In the data rows, zero lies at 7.5, halfway between 7 and 8.
In the table below, every row is followed by its label. The labels come from one hidden rule.
Array([7, 8, 7, 7, 7, 6, 3, 7, 10, 15, 8, 8, 11, 0, 8, 6, 9, 2, 7, 6, 7, 6, 10, 10, 10, 2, 5, 8, 10, 6, 10]) Tp
Array([8, 5, 8, 7, 8, 9, 7, 8, 9, 6, 6, 8, 9, 13, 7, 9, 2, 9, 8, 8, 4, 9, 7, 8, 7, 7, 9, 8, 13, 6, 6]) Sm
Array([11, 5, 8, 8, 12, 7, 5, 7, 11, 8, 5, 8, 8, 10, 6, 5, 3, 9, 12, 9, 9, 7, 8, 10, 6, 9, 10, 9, 8, 5, 3]) Sm
Array([5, 9, 8, 3, 12, 6, 7, 6, 1, 4, 7, 6, 4, 3, 8, 6, 15, 9, 4, 3, 11, 12, 0, 10, 10, 5, 5, 7, 3, 15, 9]) Tp
Array([10, 7, 8, 7, 11, 9, 10, 8, 8, 4, 6, 7, 10, 11, 7, 10, 6, 11, 7, 9, 5, 7, 12, 7, 5, 10, 10, 8, 14, 6, 7]) Sm
Array([8, 6, 8, 9, 11, 8, 7, 8, 7, 7, 7, 8, 11, 11, 8, 8, 6, 11, 8, 8, 5, 7, 12, 8, 6, 9, 8, 8, 6, 6, 6]) Sm
Array([8, 10, 7, 5, 8, 7, 7, 8, 5, 8, 9, 7, 4, 2, 7, 8, 10, 8, 6, 7, 8, 6, 11, 9, 5, 9, 6, 5, 5, 8, 10]) VU
Array([8, 6, 6, 10, 7, 8, 7, 8, 11, 11, 7, 9, 12, 8, 9, 6, 4, 10, 8, 9, 7, 6, 13, 5, 7, 10, 10, 8, 9, 5, 7]) Tp
Array([7, 4, 6, 6, 8, 7, 7, 8, 7, 0, 9, 5, 11, 9, 5, 9, 5, 6, 7, 10, 9, 12, 13, 3, 3, 2, 8, 6, 14, 4, 4]) VU
Array([8, 8, 6, 5, 2, 6, 7, 8, 5, 13, 10, 7, 6, 6, 7, 8, 10, 6, 6, 7, 9, 7, 6, 12, 9, 7, 8, 6, 4, 10, 8]) Sm
Array([7, 7, 11, 5, 4, 7, 4, 7, 8, 2, 10, 5, 4, 7, 8, 8, 15, 1, 9, 6, 11, 8, 5, 8, 8, 7, 8, 6, 0, 7, 6]) Tp
Array([6, 9, 7, 9, 0, 8, 6, 8, 9, 15, 8, 7, 3, 3, 9, 7, 9, 3, 6, 6, 12, 6, 1, 8, 10, 4, 5, 7, 0, 5, 13]) VU
Array([8, 7, 6, 7, 4, 7, 4, 9, 9, 12, 7, 9, 7, 6, 9, 7, 6, 3, 8, 7, 8, 4, 7, 8, 9, 5, 10, 9, 12, 6, 10]) VU
Array([8, 5, 9, 9, 14, 9, 10, 7, 5, 0, 7, 7, 7, 13, 6, 10, 8, 14, 8, 9, 2, 10, 10, 6, 5, 11, 9, 8, 11, 9, 5]) Sm
Array([7, 8, 6, 4, 10, 7, 7, 7, 8, 11, 8, 8, 7, 9, 8, 8, 8, 3, 8, 7, 7, 6, 6, 7, 7, 7, 7, 8, 6, 9, 9]) VU
Array([7, 8, 7, 12, 6, 10, 9, 7, 4, 9, 6, 7, 7, 12, 9, 7, 4, 12, 7, 8, 6, 10, 8, 4, 6, 11, 8, 8, 8, 7, 8]) VU
Array([5, 11, 10, 1, 4, 4, 15, 7, 0, 1, 10, 2, 0, 9, 5, 11, 10, 13, 6, 8, 4, 10, 2, 11, 2, 9, 4, 6, 7, 15, 6]) Sm
Array([8, 9, 8, 9, 8, 4, 13, 9, 7, 2, 10, 5, 6, 4, 7, 8, 7, 12, 7, 4, 5, 8, 0, 9, 8, 7, 3, 6, 0, 10, 8]) Sm
Array([6, 11, 9, 2, 15, 9, 12, 6, 5, 0, 12, 6, 5, 15, 5, 9, 9, 15, 7, 8, 8, 11, 6, 8, 6, 15, 4, 5, 13, 8, 7]) Sm
Array([5, 8, 10, 0, 9, 5, 11, 5, 5, 3, 11, 7, 3, 11, 5, 10, 10, 13, 6, 7, 6, 11, 4, 14, 9, 14, 4, 5, 5, 10, 6]) Sm
Array([5, 12, 7, 2, 2, 5, 5, 6, 4, 12, 10, 5, 2, 10, 7, 8, 15, 0, 6, 6, 14, 7, 0, 13, 7, 6, 5, 6, 2, 7, 11]) Sm
Array([8, 6, 7, 12, 0, 6, 9, 8, 10, 0, 9, 10, 7, 6, 8, 7, 9, 3, 7, 5, 15, 7, 7, 8, 4, 12, 8, 4, 3, 8, 10]) VU
Array([10, 6, 6, 11, 0, 10, 2, 10, 10, 8, 6, 7, 12, 3, 9, 6, 2, 3, 8, 8, 9, 7, 11, 7, 10, 7, 6, 10, 15, 7, 8]) Tp
Array([9, 6, 10, 8, 15, 9, 5, 7, 6, 0, 3, 7, 9, 11, 6, 9, 5, 11, 9, 10, 2, 12, 8, 6, 5, 9, 12, 8, 11, 6, 4]) Sm
Array([9, 7, 6, 8, 7, 8, 3, 9, 9, 15, 6, 9, 8, 5, 8, 6, 7, 7, 7, 7, 11, 8, 7, 7, 7, 8, 8, 8, 8, 5, 10]) VU
Array([8, 6, 10, 7, 15, 10, 11, 7, 5, 0, 8, 8, 11, 13, 6, 10, 4, 13, 10, 10, 2, 10, 10, 6, 4, 15, 9, 7, 11, 9, 4]) Sm
Array([7, 7, 6, 9, 8, 8, 7, 9, 8, 14, 7, 8, 6, 6, 8, 7, 10, 4, 7, 7, 10, 6, 10, 6, 10, 6, 7, 9, 6, 5, 10]) Tp
Array([8, 8, 8, 11, 5, 7, 6, 7, 8, 12, 8, 8, 8, 7, 7, 7, 6, 7, 7, 7, 9, 7, 6, 7, 9, 7, 7, 7, 7, 9, 8]) Tp
Array([7, 6, 8, 11, 15, 9, 8, 8, 9, 4, 6, 8, 9, 8, 6, 9, 1, 14, 11, 8, 5, 5, 15, 3, 5, 9, 6, 9, 6, 4, 8]) VU
Array([7, 11, 8, 2, 0, 7, 3, 6, 6, 7, 9, 9, 3, 6, 6, 7, 6, 9, 5, 6, 10, 7, 4, 10, 10, 5, 5, 6, 10, 10, 8]) Tp
Array([9, 8, 5, 14, 0, 8, 4, 9, 11, 15, 6, 11, 10, 0, 10, 5, 10, 0, 8, 7, 12, 2, 7, 7, 10, 2, 8, 10, 9, 3, 12]) VU
Array([12, 6, 2, 15, 0, 11, 0, 12, 14, 11, 2, 15, 15, 0, 13, 5, 0, 0, 10, 9, 12, 0, 15, 0, 8, 0, 15, 14, 15, 0, 10]) VU
Array([7, 8, 7, 10, 0, 10, 3, 10, 8, 7, 7, 8, 7, 6, 9, 6, 2, 0, 8, 6, 8, 6, 12, 7, 10, 2, 9, 11, 7, 7, 9]) Tp
Array([10, 7, 5, 3, 7, 10, 1, 7, 5, 0, 4, 7, 9, 10, 9, 8, 3, 8, 9, 7, 10, 6, 15, 9, 6, 7, 6, 9, 10, 11, 5]) Sm
Array([5, 8, 11, 1, 12, 6, 13, 5, 3, 3, 11, 5, 3, 15, 5, 10, 15, 15, 6, 6, 5, 12, 0, 12, 6, 11, 5, 5, 1, 12, 7]) Sm
Array([8, 6, 7, 5, 10, 7, 8, 7, 8, 4, 8, 7, 9, 15, 6, 9, 7, 15, 8, 9, 4, 11, 9, 8, 6, 10, 9, 6, 6, 8, 5]) Sm
Array([6, 9, 7, 0, 1, 5, 8, 7, 4, 5, 10, 6, 6, 5, 8, 8, 10, 2, 6, 6, 7, 5, 0, 10, 7, 9, 4, 6, 0, 9, 10]) VU
Array([5, 9, 7, 3, 6, 4, 8, 6, 3, 14, 11, 6, 4, 2, 8, 7, 15, 3, 7, 6, 4, 10, 8, 8, 11, 9, 6, 4, 6, 6, 7]) Tp
Array([6, 9, 6, 6, 13, 5, 6, 9, 8, 15, 8, 5, 6, 5, 5, 8, 6, 6, 6, 5, 9, 5, 8, 5, 4, 9, 5, 7, 2, 7, 5]) Sm
Array([8, 9, 5, 10, 2, 8, 5, 7, 9, 15, 7, 11, 10, 0, 9, 5, 4, 8, 12, 7, 10, 3, 7, 5, 7, 0, 10, 7, 8, 1, 5]) Tp
Array([9, 9, 7, 15, 4, 9, 3, 7, 9, 11, 5, 11, 7, 7, 6, 5, 8, 0, 11, 8, 13, 6, 8, 3, 6, 3, 8, 9, 10, 5, 10]) VU
Array([8, 8, 7, 11, 6, 9, 7, 9, 8, 11, 7, 9, 9, 6, 9, 7, 4, 7, 8, 8, 6, 5, 11, 5, 8, 6, 9, 8, 8, 6, 9]) VU
Array([7, 8, 9, 6, 7, 7, 8, 7, 5, 5, 9, 7, 7, 10, 7, 8, 8, 10, 7, 7, 5, 7, 8, 8, 7, 11, 7, 7, 5, 10, 8]) VU
Array([7, 8, 6, 13, 8, 10, 12, 8, 10, 14, 7, 7, 5, 9, 10, 8, 5, 6, 8, 8, 6, 6, 10, 10, 5, 8, 8, 6, 15, 7, 12]) VU
Array([9, 4, 6, 15, 3, 9, 5, 10, 8, 10, 5, 9, 9, 8, 9, 5, 4, 7, 13, 10, 9, 6, 13, 5, 8, 5, 11, 10, 5, 5, 8]) Tp
Array([6, 8, 9, 0, 3, 5, 9, 4, 6, 2, 8, 3, 2, 10, 6, 12, 4, 15, 9, 6, 1, 15, 3, 9, 6, 15, 6, 6, 9, 8, 7]) Sm
Array([5, 7, 7, 12, 0, 8, 7, 9, 6, 10, 5, 8, 5, 0, 9, 3, 12, 3, 6, 4, 12, 2, 4, 10, 8, 3, 7, 6, 5, 6, 14]) VU
Array([6, 9, 9, 9, 0, 5, 5, 9, 6, 15, 7, 10, 8, 3, 7, 4, 5, 0, 5, 5, 7, 6, 0, 5, 7, 5, 4, 6, 2, 6, 5]) Tp
Array([8, 7, 7, 11, 3, 10, 10, 5, 7, 0, 7, 7, 10, 2, 6, 11, 13, 11, 8, 7, 2, 10, 8, 13, 5, 15, 6, 4, 12, 7, 1]) Sm
Array([8, 8, 7, 7, 11, 7, 4, 8, 7, 7, 7, 7, 8, 7, 8, 9, 7, 8, 7, 7, 7, 7, 6, 6, 7, 8, 8, 9, 7, 7, 10]) VU
Array([8, 5, 7, 7, 6, 7, 8, 7, 7, 9, 8, 7, 8, 8, 7, 8, 10, 11, 7, 7, 7, 9, 7, 9, 7, 7, 8, 6, 5, 8, 7]) Sm
Array([6, 8, 7, 2, 7, 7, 10, 6, 6, 11, 9, 9, 6, 12, 6, 8, 6, 6, 8, 9, 5, 7, 4, 10, 9, 6, 7, 7, 6, 9, 5]) Sm
Array([5, 9, 7, 2, 12, 8, 8, 9, 8, 13, 8, 6, 10, 0, 9, 8, 12, 0, 7, 8, 13, 8, 0, 13, 11, 9, 4, 7, 7, 8, 8]) Sm
Array([5, 10, 9, 2, 13, 5, 11, 5, 2, 6, 11, 5, 4, 9, 7, 9, 15, 11, 5, 5, 7, 10, 0, 10, 8, 11, 5, 4, 0, 11, 10]) VU
Array([8, 10, 5, 15, 0, 9, 1, 10, 10, 14, 7, 10, 12, 4, 9, 5, 2, 5, 7, 7, 14, 3, 8, 5, 12, 0, 7, 10, 11, 3, 11]) Tp
Array([7, 9, 8, 7, 5, 7, 10, 8, 8, 10, 9, 7, 6, 10, 8, 5, 12, 7, 5, 5, 7, 7, 7, 8, 9, 3, 6, 8, 6, 10, 7]) Tp
Array([6, 11, 4, 9, 5, 7, 6, 8, 12, 12, 7, 7, 10, 9, 9, 5, 12, 1, 6, 6, 10, 6, 5, 9, 10, 4, 8, 8, 6, 4, 10]) Tp
Array([6, 6, 7, 11, 4, 8, 5, 8, 7, 11, 7, 6, 11, 5, 6, 8, 11, 11, 8, 9, 6, 12, 15, 0, 7, 8, 8, 8, 4, 9, 6]) Tp
Array([9, 7, 11, 4, 15, 9, 15, 3, 5, 0, 8, 5, 6, 15, 6, 10, 6, 15, 6, 9, 2, 14, 10, 4, 1, 11, 7, 9, 9, 11, 1]) Sm
Array([7, 9, 6, 6, 10, 8, 11, 9, 6, 5, 8, 7, 11, 3, 6, 9, 0, 2, 7, 6, 10, 3, 9, 7, 11, 5, 11, 7, 9, 4, 6]) Tp
Array([7, 8, 9, 4, 6, 7, 10, 6, 5, 11, 9, 6, 6, 10, 7, 8, 12, 10, 6, 6, 7, 8, 2, 11, 9, 8, 5, 5, 4, 9, 9]) Sm
Array([7, 7, 7, 9, 6, 8, 11, 6, 6, 6, 7, 6, 6, 7, 9, 7, 7, 13, 8, 9, 7, 7, 7, 5, 8, 5, 8, 8, 4, 7, 6]) Tp
Array([6, 9, 9, 13, 13, 5, 8, 5, 7, 7, 11, 8, 0, 3, 6, 8, 9, 5, 5, 8, 11, 8, 0, 9, 10, 8, 5, 5, 7, 10, 9]) Tp
Array([10, 5, 4, 15, 1, 10, 0, 11, 11, 13, 4, 11, 12, 3, 12, 5, 0, 2, 10, 8, 10, 2, 15, 1, 9, 5, 12, 11, 14, 2, 9]) Tp
Array([4, 8, 5, 14, 7, 4, 0, 10, 10, 12, 8, 6, 4, 9, 8, 6, 12, 0, 2, 7, 12, 1, 2, 14, 10, 3, 5, 6, 5, 2, 10]) Sm
Array([7, 8, 8, 8, 6, 7, 6, 8, 8, 11, 8, 8, 9, 7, 8, 7, 8, 8, 7, 6, 7, 5, 7, 7, 9, 6, 7, 8, 6, 7, 9]) Tp
Array([8, 10, 4, 15, 0, 10, 5, 10, 14, 11, 8, 9, 10, 6, 9, 5, 12, 4, 9, 7, 7, 11, 3, 12, 6, 0, 9, 7, 1, 5, 9]) Sm
Array([7, 7, 9, 5, 14, 8, 6, 8, 5, 0, 6, 7, 10, 9, 6, 11, 3, 9, 10, 6, 2, 12, 6, 9, 9, 8, 8, 6, 10, 10, 9]) Tp
Array([8, 9, 7, 4, 7, 9, 7, 7, 9, 4, 8, 9, 5, 8, 7, 7, 8, 5, 8, 10, 3, 6, 7, 5, 9, 7, 7, 8, 4, 9, 5]) Tp
Array([6, 9, 5, 9, 0, 7, 2, 9, 12, 15, 7, 8, 9, 1, 10, 2, 8, 0, 5, 7, 13, 2, 3, 11, 10, 0, 7, 8, 8, 6, 15]) VU
Array([5, 11, 9, 1, 8, 6, 15, 5, 5, 5, 12, 4, 3, 9, 5, 8, 15, 14, 3, 7, 7, 10, 1, 11, 9, 12, 1, 6, 6, 13, 9]) Sm
Array([6, 8, 6, 9, 3, 7, 5, 6, 8, 12, 8, 8, 8, 0, 10, 8, 12, 0, 7, 6, 15, 6, 11, 4, 10, 2, 8, 9, 7, 8, 7]) Tp
Array([7, 7, 10, 0, 7, 6, 15, 6, 4, 0, 8, 6, 7, 6, 5, 8, 9, 13, 5, 9, 2, 11, 6, 14, 8, 14, 6, 7, 5, 8, 6]) Sm
Array([6, 7, 9, 2, 10, 7, 13, 6, 3, 8, 10, 6, 5, 12, 7, 9, 12, 5, 7, 7, 3, 8, 8, 10, 4, 7, 6, 6, 4, 8, 4]) Sm
The hidden rule looks at only part of the columns. Which column or columns, counting from 0, in order?
23 24 30
Which label does each new row get?
Array([5, 7, 5, 12, 9, 9, 4, 10, 11, 3, 7, 9, 9, 6, 6, 7, 8, 5, 9, 7, 2, 2, 10, 7, 5, 8, 11, 11, 13, 11, 6]) -> Sm
Array([8, 7, 9, 11, 12, 8, 9, 6, 6, 7, 7, 6, 8, 12, 6, 8, 8, 6, 7, 8, 7, 8, 9, 11, 6, 11, 5, 7, 6, 10, 4]) -> Sm
Array([6, 6, 7, 10, 8, 6, 10, 7, 10, 9, 7, 5, 6, 5, 7, 7, 8, 4, 9, 7, 9, 6, 6, 6, 12, 12, 7, 6, 9, 5, 10]) -> Tp
Array([8, 6, 8, 10, 9, 8, 9, 7, 8, 8, 7, 7, 6, 8, 8, 9, 4, 9, 8, 8, 7, 9, 8, 8, 6, 6, 8, 9, 12, 9, 6]) -> Sm
Array([7, 8, 9, 5, 3, 5, 8, 6, 6, 11, 9, 7, 5, 5, 7, 7, 9, 9, 7, 7, 6, 9, 4, 10, 6, 10, 6, 5, 3, 10, 8]) -> Sm
Array([8, 9, 9, 9, 9, 9, 10, 10, 7, 8, 5, 7, 5, 11, 8, 10, 9, 7, 9, 7, 2, 5, 14, 4, 11, 3, 9, 5, 11, 4, 3]) -> Tp
Array([6, 9, 9, 10, 0, 8, 4, 7, 11, 15, 7, 8, 3, 6, 8, 7, 6, 4, 7, 6, 10, 5, 8, 8, 11, 3, 6, 7, 0, 10, 10]) -> Tp
Array([8, 6, 11, 3, 15, 8, 15, 4, 4, 0, 7, 6, 7, 15, 6, 13, 10, 15, 10, 9, 1, 13, 8, 6, 4, 15, 7, 4, 7, 10, 4]) -> Sm
Array([7, 4, 5, 8, 9, 11, 6, 10, 14, 10, 4, 10, 6, 0, 11, 4, 6, 10, 7, 6, 5, 5, 10, 3, 7, 5, 10, 9, 10, 7, 5]) -> Tp
Array([6, 9, 8, 3, 13, 7, 7, 6, 6, 2, 8, 7, 8, 10, 7, 6, 10, 11, 5, 6, 8, 7, 2, 5, 9, 8, 4, 4, 2, 7, 7]) -> Tp
Array([8, 7, 6, 8, 1, 7, 7, 9, 9, 15, 8, 7, 10, 5, 6, 6, 11, 4, 7, 6, 8, 5, 6, 8, 11, 2, 8, 8, 3, 9, 9]) -> Tp
Array([7, 11, 8, 7, 1, 6, 6, 5, 10, 10, 8, 6, 6, 2, 7, 5, 11, 0, 6, 5, 7, 3, 12, 9, 8, 9, 7, 4, 4, 10, 12]) -> VU
Array([7, 7, 8, 6, 9, 7, 9, 8, 7, 9, 6, 8, 8, 9, 8, 7, 7, 5, 7, 9, 3, 9, 9, 9, 7, 11, 8, 8, 9, 9, 7]) -> Sm
Array([6, 10, 8, 0, 15, 7, 8, 7, 4, 6, 12, 6, 7, 9, 8, 7, 14, 4, 8, 5, 5, 9, 3, 11, 5, 10, 5, 4, 5, 11, 7]) -> Sm
Array([7, 8, 6, 3, 0, 7, 7, 7, 7, 15, 9, 8, 8, 4, 8, 8, 9, 11, 9, 7, 10, 7, 11, 8, 7, 3, 8, 7, 6, 5, 9]) -> VU
Array([10, 6, 6, 13, 8, 9, 4, 8, 9, 12, 5, 10, 12, 6, 8, 6, 6, 7, 9, 9, 6, 6, 12, 2, 7, 8, 9, 10, 15, 5, 8]) -> VU
Array([7, 7, 10, 4, 12, 6, 10, 7, 4, 3, 10, 7, 6, 10, 7, 9, 10, 10, 8, 9, 6, 11, 7, 10, 5, 10, 7, 6, 6, 9, 6]) -> Sm
Array([7, 10, 6, 3, 0, 5, 3, 8, 9, 13, 11, 7, 6, 4, 8, 5, 12, 7, 6, 7, 13, 4, 1, 7, 7, 5, 5, 10, 5, 11, 11]) -> VU
Array([9, 5, 6, 13, 7, 9, 5, 8, 9, 7, 2, 10, 13, 5, 9, 7, 3, 6, 12, 9, 8, 5, 12, 3, 5, 7, 11, 9, 15, 7, 10]) -> VU
Array([9, 4, 6, 15, 8, 9, 5, 9, 12, 9, 4, 9, 13, 6, 10, 6, 4, 3, 10, 8, 7, 6, 7, 6, 9, 0, 8, 9, 15, 4, 8]) -> Tp
Array([8, 6, 6, 6, 6, 8, 10, 8, 9, 7, 7, 8, 10, 10, 9, 7, 10, 6, 9, 7, 5, 6, 9, 0, 6, 7, 8, 10, 7, 5, 9]) -> VU
Array([4, 7, 8, 4, 7, 5, 15, 6, 6, 8, 11, 7, 5, 10, 8, 9, 11, 11, 6, 6, 12, 9, 9, 11, 8, 12, 6, 7, 9, 12, 4]) -> Sm
Array([9, 7, 6, 5, 11, 9, 8, 9, 9, 0, 8, 9, 10, 12, 7, 7, 3, 10, 10, 12, 6, 5, 10, 2, 7, 7, 11, 7, 12, 6, 5]) -> Tp
Array([8, 8, 8, 5, 7, 5, 8, 6, 9, 13, 9, 4, 5, 8, 7, 5, 9, 7, 7, 7, 6, 8, 4, 12, 8, 10, 9, 7, 6, 7, 6]) -> Sm
Array([8, 10, 8, 9, 0, 7, 7, 10, 9, 4, 4, 8, 8, 3, 6, 10, 15, 5, 5, 8, 7, 8, 6, 8, 7, 0, 10, 9, 11, 8, 5]) -> Sm
Array([5, 10, 9, 3, 7, 5, 9, 7, 4, 9, 11, 6, 4, 9, 7, 8, 13, 11, 4, 6, 9, 9, 3, 13, 10, 12, 5, 5, 1, 12, 9]) -> Sm
Array([8, 6, 7, 15, 3, 7, 4, 9, 4, 6, 7, 7, 8, 5, 11, 7, 1, 5, 7, 10, 8, 7, 9, 11, 7, 4, 7, 6, 0, 8, 4]) -> Sm
Array([7, 8, 12, 3, 15, 8, 15, 6, 4, 0, 7, 7, 8, 15, 6, 10, 5, 14, 8, 8, 3, 12, 10, 8, 4, 13, 8, 5, 9, 7, 3]) -> Sm
Array([11, 6, 6, 6, 11, 9, 9, 12, 11, 4, 4, 9, 7, 9, 9, 5, 5, 3, 10, 7, 9, 9, 10, 3, 5, 5, 6, 7, 13, 4, 9]) -> VU
Array([9, 6, 5, 11, 0, 8, 1, 9, 11, 15, 4, 11, 11, 7, 9, 5, 7, 7, 8, 7, 11, 5, 12, 8, 7, 4, 9, 10, 15, 4, 9]) -> VU
Array([7, 10, 8, 3, 10, 4, 11, 7, 5, 0, 11, 5, 4, 6, 6, 8, 13, 10, 8, 8, 7, 6, 3, 13, 9, 11, 5, 7, 1, 11, 9]) -> Sm
Array([8, 6, 4, 8, 0, 8, 11, 8, 6, 15, 8, 7, 7, 0, 9, 6, 8, 6, 6, 5, 15, 0, 1, 10, 7, 2, 9, 10, 15, 5, 6]) -> Sm
Array([8, 5, 8, 7, 8, 8, 7, 7, 9, 3, 5, 8, 12, 10, 9, 8, 7, 9, 8, 9, 6, 6, 9, 6, 7, 5, 8, 8, 11, 5, 10]) -> VU
Array([8, 7, 8, 5, 8, 8, 5, 8, 5, 7, 6, 7, 8, 7, 6, 6, 12, 7, 5, 8, 7, 8, 6, 7, 7, 10, 8, 6, 10, 8, 11]) -> VU
Array([8, 7, 8, 6, 10, 7, 11, 6, 6, 6, 8, 7, 8, 12, 7, 11, 8, 12, 8, 8, 4, 11, 6, 8, 5, 11, 8, 7, 11, 9, 6]) -> Sm
Array([8, 7, 6, 11, 3, 7, 3, 9, 9, 14, 7, 9, 10, 2, 10, 7, 7, 3, 8, 7, 10, 5, 6, 6, 8, 5, 9, 9, 10, 6, 11]) -> VU
Array([7, 9, 10, 2, 13, 10, 13, 5, 5, 0, 6, 6, 8, 15, 7, 9, 5, 15, 10, 8, 3, 9, 7, 9, 6, 11, 7, 7, 7, 10, 3]) -> Sm
